In the data rows, 128 means zero.
Here are some points, each followed by its number:
[114 128 128 120 130 123 126 117 123 110 117 112 108 114 102 111 136 116
 110 115 112 127 128 125 119 107 121 104 131 120 115 107 105 115 113 129
 121 129 108 112 124 122 121 106 126 128 123 120 105 114 105 112 112 104
 117 106 118 129 118 112 127 114 124 120 118 136 122 113 116 126 117 111
 123 118 113 125 109] 0
[169 165 175 152 115 135 126 149 180 163 162  98 159 132 131 176 170 163
 157 132 107 160 152 167 112 116 169 132 134 167 125 160 123 129 105 224
 165 184 122 122 175 112 146 133 170 178 110  79 123 121 118 169 132  89
 112 112 160 128 119 161 107 120 124 101 138 171 119 103 151 162  82 142
 120 121 148 105 162] 1
[104 119 104 106 114 143 139 101 105 109  93 109 141 142 112  93 106  99
 110 120 138 117 104 105  91 118 147 133 107 107 105 108 110 137 142 101
  97 116  99 113 137 144 109 113 108 112 116 136 138 103 119 101 113 112
 142 137 117 123 111  99 117 131 144 110 129 127 126 136 137 156 144 142
 150 140 146 145 140] 2
[129 142 150 121 151 131 166 114 125 140 119 122 138 164 119 121 122 128
 123 118 143 118 136 135 122 122  93 121 138 115 118 122 117  85  98  88
 125 141 122 121  95 108 106 126 125 124 138  92  85 130 123 140 117 131
  95 109 136 137 126 129 130 102  98 127 124 117 103 106 106 113 122  91
  85 100 101 118  99] 3
[129 197 143 167 174 162 163 171 183 144 114 191 156 180 130 167 153 118
 154 200 207  86 149 112 170 124 149 112 145 172 198 124 107 187 142 181
 183 164 122 119 220 242 147 233  49 163 200 133 167 114 103 125 193 153
 194 177 160   5  63 167  88 116 196 102 201 128 210 155  99 114 222 122
 110 201 139 240 132] 4
[129 157 125 128 132 148 155 137 158 124 152 138 144 138 135 132 158 152
 118 121 145 156 141 112 148 119 112 133 142 142 154 114 118 131  92 109
 120  99 145 109 137 105 154 163 151 140 108 169 117 146 133 144 168 108
 157 157 137 151  86 162 131 155 139 112 120 121 134 107 142 136 137 129
 126 165 129 134 122] 5
[217 105 127 255 174 157 175 255 148  79  72 253 168   0 216 203 188 190
 236  29 214 181 238 186 234 149 160 180 163  73 225 113 202 132  87 113
 226 144  48 135  51 177 252 138 152 159  91 223 207 207 124 203 214  71
 246 185 210 142 145 167 220 160 190 255 141 196 101  82 255 137 176  89
 255 127 222 255 255] 6
[ 94 119 111 103  88  84  99  88 100  57 104 113  94 121 103  87 107  87
  68 116 100  95  97  82  93 121 100  88 138 123 131 122  90 116 106 180
 121 134 148 112 100 114 176 165 177 150 103  79  89 148 194 175 161  90
 114  83 180 156 165 156 118 123  82 183 152 159 132 111  89  99 152 161
 162 180 121 105 110] 7
[105 108 116 132 115 125 113 109 132 108 117 121 120 118 105 120 123 108
 113 122 118 109 125 113 118 114 113 106 130 120 115 105  99 113 125 104
 103 110 110 116 118 108 117 119 124 115 112 115 109 114 116 120 125 139
 114 106 120 114 118 116 130 117 108  99 112 121  97 136 113 107 127 116
 109 115 114 104 106] 8
[217 116 116 149 131 100 158 187 165 131 248 201 138 109 165 146 160 145
 150 103 101 165 156 188 202 128 112  98 139 174 138 255 105 105  74 184
  71 154  56  93 119  60 101 154 122 114 128 127  64 110  73  78 132  66
  47 139 109 117  92 138  98 135 104 141  85 130 174  85 119 130 103 115
 127  70  67  78 140] 9
[121 143 121 124 132 128 108 112 121 150 139 126 109 129 126 126 118 136
 122 122 105 118 119 136 119 134 106 100 148 136 122 114 129 114 101 138
 142 137 147 118 132 150 116 142 135 140 141 132 126 127 140 132 122 129
 123 126 142 156 137 128 136 121 133 141 153 160 144 148 120 128 161 148
 139 151 138 113 141] 10
[136 142 133 142 145 139 139 114 114 110 118 121 136 128 109 121 117 112
 122 117 136 116 105 116 108 125 117 127 117 112 121 106 110 104 123 106
 108 104 107 102 115 111 114 103  99  94  98  93 104 104  98  95 105 112
 106 109 114 106  99 102 100 110 126 108 104 105 110  91  99 120 125 111
 100 108 102 110 111] 11
[168 105 118 176 105 131 177 176  86  91 109 102 145 154 143 127 112 112
 137 138 139 126 125 102  85 124 144 170 169 153 146 101 143 148 128 140
 184 157 150 106 165 136 190 150 125 154 155  89 143 140 176 167 177 197
 177 139 148 157 147 179 161 147 168 149 156 113 166 166 146 175 138 163
 197 133 120 149 136] 12
[133  86 205 160 160 131  96 104  94 159 129 205  95 135 141 120 180 190
 136 118 162 220 150 131 172  86 131 169 148 153 149 113 205 157 142  98
 158 110 168 196 131 144 165 142 208 105 152 196 162 115 105 134 126 103
 125 120 165 169 159 157 166 124 208 150 124 137 154 151 204 118 161 124
 154 182 138 112 103] 13
[134 125 125 135 115 124 139 109 124 117 132 113 108 140 102 120 113 135
 112 132 156 123 122 148 109 126 145 138 143 114 141 151 150 150 130 119
 138 113 167 129 114 118 148 120 134 139 127 152 122 131 142 156 109 183
 135 149 110 129 138 186 141 127 116 106 134 163 151 156 144 147 117 150
 117 139 157 123 120] 14
[ 81 103  96  95 105 100 117  86  90  97 103  97 100 115  87  87  96  91
 109 107 114  93  91  82  95 104 107 106  97  99  99  98  93  99 111 114
 113 103 105 100 109 109 116 113 120 111 113 114 116 113 107 114 110 122
 117 103 119 118 117 119 113 119 114 114 110 119 119 110 105 131 114 117
 119 126 109 121 119] 15
[156 124 148 130 146 141 169  99 114 141 134 142 146 136 149 124 144 133
 118 175 158 124 113 108 146 139 162 164 105 132 147 150 120 146 158 107
  93 126 132 119 142 160 115 136 138 137 136 140 150 106 119 112 141 123
 178 168 148 156 158 171 134 169 126 155 166 164 145 171 170 139 184 162
 150 191 169 194 153] 16
[156 130 101 164 203 189  48 224 147 191 165 133 206 139 168 137 100 121
 156  77 183 104 163 162 191 109 173 225 168 161 132 180  70 146 171 183
 110 166 116 162  79  68 100 169 142 175 126 143 202 115 118 104 175 170
 120 153 167 187 102 203 178 206 142  92 150 130 165 136 205 114 129 158
  41  76 141 149  54] 17
[125 112 104 141 156 160 175 130 121 129 136 163 151 168  99 123 103 129
 151 131 132 122 123 105 119 135 157 137 107 114 113 142 142 127 129 114
 113 121 134 138 147 120 110 119 104 116 131 140 143 133 134  98 120 131
 167 138 115 133 106 122 128 140 147 139 117 126 130 131 114 125 141 132
 104 122 132 125  98] 18
[ 85 133 139 143 151 134 127 105 134 144 126 129 138 125 112 126 159 146
 155 140 134 113 113 134 128 136 144 143 109 124 110 134 141 144 135 103
 109 114 121 119 122 124 108  73 116 105  98 113 101  99 122 106 102 122
 105  88  94 101  90  95 102  91 108 105 106  92 114 108  99 100 101 102
 106 115 113 100 109] 19
[102 112 110 121 109 137 125 105 112 116 111 123 143 143 109 107 108 111
 142 147 146 122 121 113 105 128 150 146 120 126 115 114 117 149 157 103
 122 121 114 118 140 157 121 102 120 117 117 157 144 114 120 112 103 112
 127 119 112 116 114 118 108 120 115 122 121 119 104 112 100 124 106 117
 115 116 121 106 127] 20
[105 135 111 123 126 128 157 110 148 129 114 126 127 151 103 136 141 113
 124 100 160 112 140 114 125 122 146 150 100 123 153 147 170 150 147  93
 111 159 125 158 136 160 106 118 140 148 140 140 127 174 137 131 142 180
 157 147 152 146 181 119 137 122 155 130 157 155 137 163 177 155 164 137
 153 167 133 131 168] 21
[123 131 123 122  81  99  98 113 116 133 113  92 116  99 122 125 121 104
 121  67 102 132 142 135 131 129  97 125 130 117 131 125 102  93 119 140
 119 126 104 104  90  93 117 132 125 125  90 102  97 126 137 128 104  97
 107  98 144 126 126 102  98 103 109 111 125 107  99  88  90 118 109  93
 115 112 113  98 116] 22
New points follow, each followed by the numbers of its two nearest points above, looking only along the 5 directions in which the numbered points spread most, nearest first.
[109 107 109 140 167 162 160  95  90 105 156 155 169 176  94  98  97 143
 148 160 175 104  94 104 136 166 164 171 108  85  97 141 160 157 175 106
  98 121 146 166 165 163 107 105 108 128 154 171 149 100  93 109 132 152
 144 167 107 103 105 142 167 172 154 105 108 100 134 127 141 153 108 115
 100 113 102 118 110] 18 20
[219 127 221 170 193 189 106 132 255 245 218 155   0 227 227 221 157 208
 199  57  58 146 141 116  94 255 110 166  88 154 155 148 189 207  27  53
  69 174 132 183 131 180 255  49 132  84 186 163  89 205 164 167 246 101
 120 204  84  50 159 162 176 178  89 139 143  96 140 255 177  11 112  34
 160 101  63  56 112] 5 18
[ 88  94 174 172 153 150  72  71 105 148 148 176 143 102  65  86 157 180
 180 159 116  59  86 169 133 159 165 105  82  87 147 151 144 174  99  81
  85 141 113 116 126  82  97  87  97 114  76  75  81 100  91 100  87  96
  93  67 133 144 168 105  98  82  90 131 159 160 105  69  82  63 131 171
 154  95  96 120  66] 11 19
[161 153 169 125 164 134 174 160 147 170 144 136 157 163 119 176 165 104
 128 154 158 150 164 123 130 137 140 117 175 153 113  86 130 166 172 133
 101  94  93  84 109 155 130  89  73 110 124 185 164 127 100  80  95 155
 177 174 163 130 110  76 109 152 150 179 119  99 119 130 188 172 155 139
 124 124 152 144 164] 18 5
[ 91  88  81  92 100  94  94  89  93  78  77  89  94  93  92  77  87  88
 107  99 111  93  95  85  93  99 128 118 123 110 104 105 114 122 130 129
 131 140 133 116 130 142 144 130 136 136 121 118 137 137 142 144 143 127
 134 132 159 141 153 141 104 143 130 134 138 164 151 113 128 119 130 132
 135 139 122  97 103] 10 15
[138 132 110 117 112 119 120 112 118 130 129 118 117 114 132 124 133 108
 105 122 123 145 111 107 118 132 123 115 124 133 105 135 130 131 132 113
 139 138 101 116 143 136 109 130 127 103 114 137 119 122 132 128 126 110
 113 123 139 133 148 135 121 121 123 116 139 123 148 131 120 116 126 142
 133 151 125 123 117] 10 0
[125 154 167 161 127 166 130 161 148  82  81  92 103 125 149 151 133 131
 127 111 135 101 165 150 131 149 134 157 111 124 120 106 123  93 137 133
 125 160 165 134 121 136 122 116 111 106 121 121 124 141 162 102 142 136
 109 144 120 137 121 155 140  89 138 140 116 105 149 123 183 172 169 124
 147 129 116 131 127] 5 10
[117 146 164 141 170 118 138 168 123 158 165 158 121 128 122 157 143 153
 163 135 155 142 124 148 149 130  80 123 130 147 162 128 168  85 157 155
 168 175 190 173 115 102 105 141 155 185 120 112 108 112 124 117  52 120
  95  78  94  90  76 100 131  83  83 101 104 103 122 132 111 104  76  50
 104 106 103  44  57] 3 19
[137 148 147 114 108 143 171 124 151 142 178 163 133 131 118 150 139 114
 161 178 144 130 142 145 124 139 127 145 103 127 162 156 170 126 156 131
 136 166 164 154 172 122 116 133 133 171 158 142 131 123 122 139 128 147
 136 163 126 115 158 159 147 148 131 118 133 157 154 113 137 138 119 116
 150 147 122 138 149] 5 10
[123 129 115 124 126 116 111 108 125 115 115 121 137 124 134 115 120 113
 135 140 163 128 118 120 133 156 150 161 122 128 124 135 129 157 174 120
 128 116 112 152 164 164 121 114 115 134 150 181 161 121 105 109 131 149
 164 173 119 109 110 130 135 146 154 128 120 133 120 144 123 133 125 141
 137 127 119 138 136] 18 21
[124 123 127 125 109 115 123 121 130 120 130 127 137 137  99 111 118 106
 125 135 138 106  97 108 104 118 138 138 103  98 107  94 114 132 136  93
  99 101 101 115 139 133  89  92 102 100 117 135 131  88 104 103 100 121
 148 131 107 100 104  96 116 149 140 107 116 118 121 134 141 136 136 132
 131 144 135 145 139] 20 2
[111 152 160 157 148 127 154  92 147 155 152 154 151 142  90 152 138 142
 159 164 168 133 134 146 154 163 154 139 108 144 171 154 141 165 156  92
 142 160 141 138 154 128  98 140 146 140 145 154 125 101 119 133 132 147
 139 143 107 127 140 101 136 114 106  90 109 124  88  98 120 122  92 100
  77  84 104  84  80] 18 20
[ 93  89 102 101 102  97 104  91 104 104 117 118 113 107  94  86 110 127
 133 105 102 106  97 105 138 141 110  99 100  97 111 130 130 103  93 107
  93 110 110 113 116 105  98  97  95 105 120 135 127  87  95  90 113 146
 156 147  90  97  98 110 152 160 153  92  98 108 108 148 142 149 106 104
 100 111 158 147 151] 20 8
[ 95 137 185  94 187 129 165 158 151  61 141 113 129 185 114 156 128 128
 118 135 197 205  74 116  96 132 153 145  76 255 127 125 122  73 113 198
 168 117 175 190 112 153 195 191 152 183 131 169 138 175  90 149 174 112
 165 172 152 116 199 118 153 106 118 188 149 152 174 140 227  72 205 161
 147 189 203 158 155] 12 16
[157 146 157 219 138 172 178 182 203 195 177 111 207 145 120 113 104 171
 176  73 198 162 132 129 139 126 121 188 219 153 153 158 138 113 175 160
 139  84 141 123 175 192 163 163 173 142 156 173 217  99 221 138 182 137
 138 124 142 148 169 150  68 131 137 197 185  96  79 162 149 157 130 124
 116 158 131 200 160] 16 5
[252 142 151 143 192 128 115 167  59 214 255  85 172 155 189 255 135 255
   9 130 145 236  76 255 255  54  91 199 159 157   0 205 218 255 215 114
 100 216 160 227 194 255   0 255 137 228 230 243 159  78 255 255  52 248
  37 172 205 255 149  65 171 148 150 108 171 204 207  17 213 105 132 227
 200 156 194 251 200] 17 13
[146 119 113  88 110 103  88 147 124 103  99  96  94  93 136 132 122  94
  79 107 101 168 127  85  97  96  95  92 186 135 137 132  95  95  93 171
 159 156 137  81 102  89 144 133 134 141 101 102  94 117 104 115 118 116
  96 106  97 108 101  98 102 110 118  96  85 117 106 103  99 112  98 103
  98  79 118  92  97] 22 3
[157 170 121 126 135 120 115 163 146 144 139 133 146 111 127 142 154 132
 136 114 121 150 136 110 135 138 136 106 119 135 147  98 130 135 132 143
 124 132 155  96 118 101 113 116 128 130 147 115  98 113 133 127 115 120
 128 130 115 130 137 102 128 125 134 118 124 145 123 144 119 141 131 116
 108 140 127 130 151] 5 10
[158 141 155 157 133 119 175 137 157 157 155  97 184 151 137 128 103  83
 184 186 196 159 209 171 217 114 122 126 115 136 138  85 142 186 104 172
 108 179 165 114 107 172 138 127 103 101 114  87 103 187 171 152 124 118
 156 158 139 123  69 116  69 107 144 128 167 132 108  97  62 169 111 102
 107 166 130 112 115] 5 10
[183 158 114 139 146 147  39 236  89 188 133 200  96  53 191 159 181 165
 168 220   2  81 198 139 111 167 228 137  99 210 176 121 209 149 178 183
 198 172 166 182 216 118 148 144 122 176 153 160 121 203 123 169 217 189
 190  79  95 112  97  97 140 194  97 108  55 144 142 179 180  30 136 223
  99  97 141  61 159] 5 1
[168 142 107  99 133 123 102  64 189  81 123 130 144 127 100 127 158 145
 134 138  90 120 194 151 166 139 177 213  79 163  80 183 255 109 255 193
 169  79 109 200  56 179  37 122 145 172 160 163 164 142 165 186 144 195
 122 230 163 192 145 165 113 127 180 155 196 114 160 200 126 200 119 142
 165 127 148 148 202] 16 21
